X =
7434	7125	6204	7372	5942	4678	5992
8635	7516	6470	7879	5576	2169	5838
The entry just right of 4678: 5992
The smallest entry in the first column is 7434
Find the second entry on the diagonal from the top-right corner.
Answer: 2169
The entry directly below 6204: 6470
Find the entry directly above 2169.
Answer: 4678
Find the third smallest entry.
Answer: 5576

Questions about the table below. Counting starts at 1.
1) Give the smallest entry.
2) Give the bottom entry of the column that holds the smallest entry.
3) Give the entry directly below 1.7.
4) Give the entry directly above the centre entry.
5) Give the entry in the bottom-right corner.
6) Give the entry in row 1 and column 3.
7) Give the entry in row 1 and column 2.
8) Give the entry directly below -1.6.
[[-1.3  0.1  2.3 -0.6  1.9]
 [-1.8 -0.3  2.4  0.0  1.0]
 [-0.7 -1.1 -0.9 -2.0 -0.6]
 [-0.1 -1.0 -0.4 -1.0 -0.1]
 [-1.8  1.7 -1.6 -0.2  0.5]
 [-1.7  1.3 -1.7  0.3  1.2]
 [-1.4  0.8 -1.8  0.6  2.2]]
1) -2.0
2) 0.6
3) 1.3
4) -0.9
5) 2.2
6) 2.3
7) 0.1
8) -1.7

Questions about the row below.
1) Read off the entry just right of 1.037.
2) Read off the entry just left of 1.051.
3) Read off the entry just right of 0.358.
0.503	0.419	1.037	1.353	0.358	-1.262	1.480	1.051	0.205	1.392
1) 1.353
2) 1.480
3) -1.262
